Look-ups in named tables: a row name and a column name give one cell, copied from the table.

Table fogom
,temen,tapu,konus,kon,dubep,sis,nub,zufe
ridopuv,130,200,92,124,98,101,76,95
noko,114,147,101,113,105,108,112,104
novimo,105,168,115,103,117,116,102,116
zozag,60,163,164,62,161,147,124,162
ruf,47,142,174,52,169,154,136,172
desimer,89,116,123,92,124,123,138,125
sut,127,63,75,127,81,88,173,80
nobe,38,164,188,42,182,163,127,184
deso,13,133,210,21,201,178,152,206
nilazig,40,180,188,43,182,163,116,185
tum,71,217,160,70,157,145,81,158
togitiv,183,119,22,176,35,55,116,30
morapar,131,97,76,129,82,90,147,80
befutez,189,179,26,178,39,57,77,33

What is the tapu of morapar in fogom? 97
What is the sis of tum in fogom? 145
What is the zufe of ridopuv in fogom? 95
What is the nub of novimo in fogom? 102
What is the dubep of desimer in fogom? 124
What is the zufe of togitiv in fogom? 30
What is the zufe of nilazig in fogom? 185
What is the zufe of nobe in fogom? 184
What is the dubep of nilazig in fogom? 182
What is the sis of sut in fogom? 88
What is the nub of desimer in fogom? 138
What is the tapu of novimo in fogom? 168
What is the temen of zozag in fogom? 60
What is the tapu of zozag in fogom? 163
What is the kon of zozag in fogom? 62
What is the nub of ridopuv in fogom? 76
Row with the largest nub: sut

Table gepevu
	dud	gikela	vozok	nit
fati	4.24	8.10	0.47	-4.67
verafi	1.90	8.44	-0.86	-3.06
sarak	8.84	4.38	5.78	0.48
pumi	2.70	0.51	3.71	3.99
memuki	4.29	1.13	4.52	3.39
nor	8.61	4.59	5.61	0.37
fanepak	-3.75	-5.34	-0.20	8.30
retu	3.82	8.23	-1.23	-4.55
vulut	5.95	4.01	4.53	0.74
gav	1.69	6.98	-0.90	-2.53

gikela of retu: 8.23
dud of fanepak: -3.75
vozok of verafi: -0.86
vozok of fati: 0.47
nit of gav: -2.53
gikela of verafi: 8.44
vozok of nor: 5.61
nit of verafi: -3.06
vozok of gav: -0.90
gikela of fanepak: -5.34
dud of pumi: 2.70
dud of verafi: 1.90
dud of sarak: 8.84
Which row has the largest dud? sarak

vibogo:
	koz	nakon	tis	muza	geb	pep	bikasef	kov	moz	fati
padilug	369	278	406	358	369	71	239	329	579	550
romefe	572	512	561	395	568	594	588	591	514	501
miz	236	378	375	562	159	251	362	451	415	347
katilir	233	442	337	776	170	471	480	289	388	289
buri	349	662	485	423	441	293	380	326	576	296
vilik	651	567	452	340	465	173	229	642	350	375
desera	209	425	513	438	503	378	584	338	461	706
libul	310	336	402	169	446	320	428	321	451	696
gikotak	499	498	362	547	385	193	238	367	521	209
fel	531	556	501	640	555	431	562	499	249	320
kaz	141	385	424	483	274	196	419	459	92	340
koligo	546	468	438	262	536	584	476	275	659	289
davesut	313	403	424	372	155	421	312	501	521	215

padilug, nakon: 278
davesut, koz: 313
buri, pep: 293
katilir, koz: 233
davesut, fati: 215
vilik, muza: 340
libul, nakon: 336
miz, tis: 375
koligo, kov: 275

pivalun:
|  | lotodu | betepo | vifor | fav | nem | seto | firin | sifopil |
|---|---|---|---|---|---|---|---|---|
| pef | 534 | 209 | 406 | 566 | 429 | 325 | 471 | 757 |
| les | 471 | 287 | 95 | 425 | 309 | 588 | 422 | 344 |
| nare | 387 | 318 | 231 | 466 | 344 | 636 | 391 | 340 |
| fogupu | 318 | 225 | 435 | 477 | 445 | 388 | 554 | 486 |
| legum | 677 | 420 | 777 | 461 | 454 | 25 | 591 | 484 |
| vep | 704 | 656 | 728 | 485 | 506 | 263 | 491 | 379 |
| vaz | 616 | 397 | 457 | 561 | 332 | 105 | 594 | 435 |
| timuf | 514 | 205 | 368 | 528 | 396 | 429 | 380 | 878 |
| gad | 680 | 728 | 709 | 780 | 869 | 299 | 402 | 393 |
| nebufan | 527 | 279 | 365 | 642 | 423 | 504 | 487 | 608 |

seto of vaz is 105
firin of legum is 591
betepo of les is 287
sifopil of legum is 484
betepo of nebufan is 279
vifor of timuf is 368
lotodu of vep is 704
vifor of fogupu is 435
lotodu of vaz is 616
betepo of legum is 420
firin of gad is 402
nem of pef is 429
sifopil of nebufan is 608
nem of les is 309
sifopil of gad is 393
sifopil of timuf is 878
vifor of vep is 728
nem of timuf is 396
Which row has the largest nem? gad

